128 stands for zero in the data rows.
Every row belongs to one group in each of 3 separate groupings. In each grouping, the first row asked about is in group 0, and each new group gets the next number.
Each row in order, then its group in each grouping, the strongest grouping first:
[160  88  73 115  91 144 139 158] 0 0 0
[107 118 224 116 132 104 123 106] 1 1 1
[112 181  92 129 132 115 145 135] 2 2 0
[145 119  93 143 116 172 115 158] 0 2 1
[148 118  92 141 112 174 111 151] 0 2 1
[110 101 116  85  94 113 112  75] 1 0 0
[163  85  67 132 119 183 120 135] 0 2 2
[147 109  86 144 116 178 112 151] 0 2 1
[108 110 127  99  89 115  87  93] 1 0 0
[109 170 116 155 129  79 151 129] 2 0 0
[159  85  70 159 133 128 127 137] 0 0 2
[110 172 126 193 155  78 151 105] 2 0 2
[112 180 104 169 157 111 147 120] 2 2 2
[117  83 188 103 133 111 126  99] 1 1 2
[171  82  72 120  85 142 135 161] 0 0 0
[118 156 168 125 160  78 200 149] 2 1 0
[111 182 124 185 162  70 147 106] 2 0 2
[127 185 101 169 159 111 146 125] 2 2 2
[ 98 188 100 179 159 114 144 117] 2 2 2
[106 184 100 170 155 109 144 127] 2 2 2
[150  99  86 143 111 173 110 152] 0 2 1
[134 155 177 165 182  77 173 141] 2 1 2
[109 109 117  98  88 112  93  82] 1 0 0
[109 170 127 183 156  73 148 103] 2 0 2
[156  87  65 141 127 186 117 147] 0 2 2
[134 166 138 102 142 139 138 169] 3 2 0
[113 163 124 193 164  75 150 113] 2 0 2
[ 94 147 145 133 110 146  66  78] 1 2 1
[171  64 121  90 121 143 170 182] 0 1 0
[160  94  62 132 119 180 112 144] 0 2 2
[103 123 225 104 129 118 123 112] 1 1 1
[120  79 191 111 130 112 127 107] 1 1 2
[104 102 119  94  89 111 100  84] 1 0 0
[163  92  54 107  93 186 131 158] 0 2 0
[156  87  65 140 127 177 115 139] 0 2 2
[108 108 224 116 140 112 120 116] 1 1 1
[105 103 118 103  91 121  95  78] 1 0 0
[149 151 166 141 184  99 136 140] 3 0 2
[108 149 171 128 160  78 185 157] 2 1 0
[164  79  74 108  99 146 137 157] 0 0 0
[136 122 227 108 202 102 178 174] 3 1 2
[136 169 141  92 143 141 138 172] 3 2 0
[151  95  61 146 122 189 116 144] 0 2 2
[104 118 112 156 111 157  75  83] 1 2 2
[116  92 181  69 115 114 138 121] 1 1 0
[163  87  70 117  82 141 142 144] 0 0 0
[112 180 105 160 134  72 149 120] 2 0 0
[102 115 112 128 105 170  94  79] 1 2 2
[149 112 113 168 116 135 119 139] 0 0 1
[ 99 113 104  85  75 156  91  96] 1 2 0
[171  67 134  91 113 157 160 181] 0 1 0
[104 172 110 140 131 110 149 140] 2 2 0
[154  96 171 136 136 146 150 166] 0 1 1
[162  96  54 107  96 188 117 168] 0 2 0
[132 210 175 122 163 136 124 153] 3 2 1
[171  81 106 116  85 140 126 130] 0 0 0
[123 165 171 173 184  78 184 149] 2 1 2
[121  89 188 100 132 111 135 104] 1 1 2
[ 87 113 124 102  87 115  96  85] 1 0 0
[157  82  83 161 123 138 126 121] 0 0 2
[106 118 111 127 109 152  85  78] 1 2 2
[107 187 105 167 149 111 138 129] 2 2 2
[101 109 140 152 115 117  93  63] 1 0 2
[103 118 110 120 108 153  88  79] 1 2 2
[107 105 106  43  77 166  88  93] 1 2 0
[142 157 133  88 142 144 141 173] 3 2 0
[108 119 103  83  76 155  82  88] 1 2 0
[156  90  66 142 124 184 119 138] 0 2 2
[110 108 123  91  87 129  98  73] 1 0 0
[151 166 131  79 138 140 140 161] 3 2 0
[131 146 169 132 188 110 135 140] 3 0 2
[147 149 152  98 153 101 137 163] 3 0 0
[143 151 157 109 151 107 144 163] 3 0 0
[173  65 131  87 110 149 166 185] 0 1 0
[150 116 118 157 116 137 125 141] 0 0 1
[118  84 179  75 100 116 134 118] 1 1 0
[117 156 179 124 154  80 178 162] 2 1 0
[153  81  84 155 134 120 125 128] 0 0 2
[105 116 116 118 115 159  91  77] 1 2 2
[169  54 147 137 154 139 155 154] 0 1 2
[109 105 141 144 112 119  95  71] 1 0 2
[169  83  67 106  85 141 135 157] 0 0 0
[165  97 168 138 143 139 151 171] 0 1 1
[164  74  66 116  90 144 134 152] 0 0 0
[143 120 234 136 194 104 180 184] 3 1 2
[150 159 163 135 182  99 125 141] 3 0 2
[112 187  97 167 154 114 146 122] 2 2 2
[160 141 153 121  96 152  70  79] 1 2 1
[116  79 194  79 105 122 136 124] 1 1 0
[140 123  98 159 111 177 104 141] 0 2 1
[122 150 172 159 184  74 179 139] 2 1 2
[117 172 125 191 154  74 153 104] 2 0 2
[109 106 111  79  72 144  84  99] 1 2 0
[160 134 208  69 171  98 173 197] 3 1 0
[111 186  86 139 130 105 146 136] 2 2 0
[ 92 219 121 177 156 101 111 129] 2 2 1
[112 110 222 114 136 106 118 109] 1 1 1
[ 88 151 144 131 103 145  74  77] 1 2 1
[108  99 116  95  82 117  85  88] 1 0 0
[ 96 218 125 182 149 103 127 124] 2 2 1
[135 181 198 150 179  94 125 142] 3 0 1
[ 92 201 161 194 154  76 137 117] 2 0 1
[148 113 118 161 121 141 130 142] 0 0 1
[108 179  82 129 128 112 142 141] 2 2 0
[103 113 100  80  75 156  74  98] 1 2 0
[133 168 132  77 142 139 148 169] 3 2 0
[102 111 114 119 112 161  84  82] 1 2 2
[104 115 115 130  92 154  86  71] 1 2 2
[157  89 162 140 139 142 144 165] 0 1 1
[149 118 212  66 174 104 192 196] 3 1 0
[129 161 133  82 147 150 135 173] 3 2 0
[119  94 193 106 139 110 128 101] 1 1 2
[105  90 190  96 124 114 135 100] 1 1 2
[107 192  97 161 152 116 139 119] 2 2 2
[163  49 144 120 142 145 169 134] 0 1 2
[ 99 176 217 159 179  66 166 147] 2 1 1
[109 192  90 134 132 109 142 140] 2 2 0
[ 97 197 157 194 157  61 135 101] 2 0 1
[146 112 111 143 109 179 107 152] 0 2 1
[110 172 127 197 153  74 146 108] 2 0 2
[167  90  62 110 112 189 121 156] 0 2 0
[101 116 223 119 140 110 118 107] 1 1 1
[112 172 114 158 142  71 139 122] 2 0 0
[108 118 105  93  91 155  87  99] 1 2 0
[111 183  89 123 130 103 150 141] 2 2 0
[102 113 108  84  77 174  68 100] 1 2 0
[167 116 100 135 112 174 111 157] 0 2 1
[100 102 129 150 120 116  94  66] 1 0 2
[109 113 115 130 106 152  89  87] 1 2 2
[154  90  63 143 126 184 122 137] 0 2 2
[161  85  83 156 134 141 123 128] 0 0 2
[147 166 142 123 179 141 137 150] 3 2 2
[138 164 141 121 178 143 120 154] 3 2 2
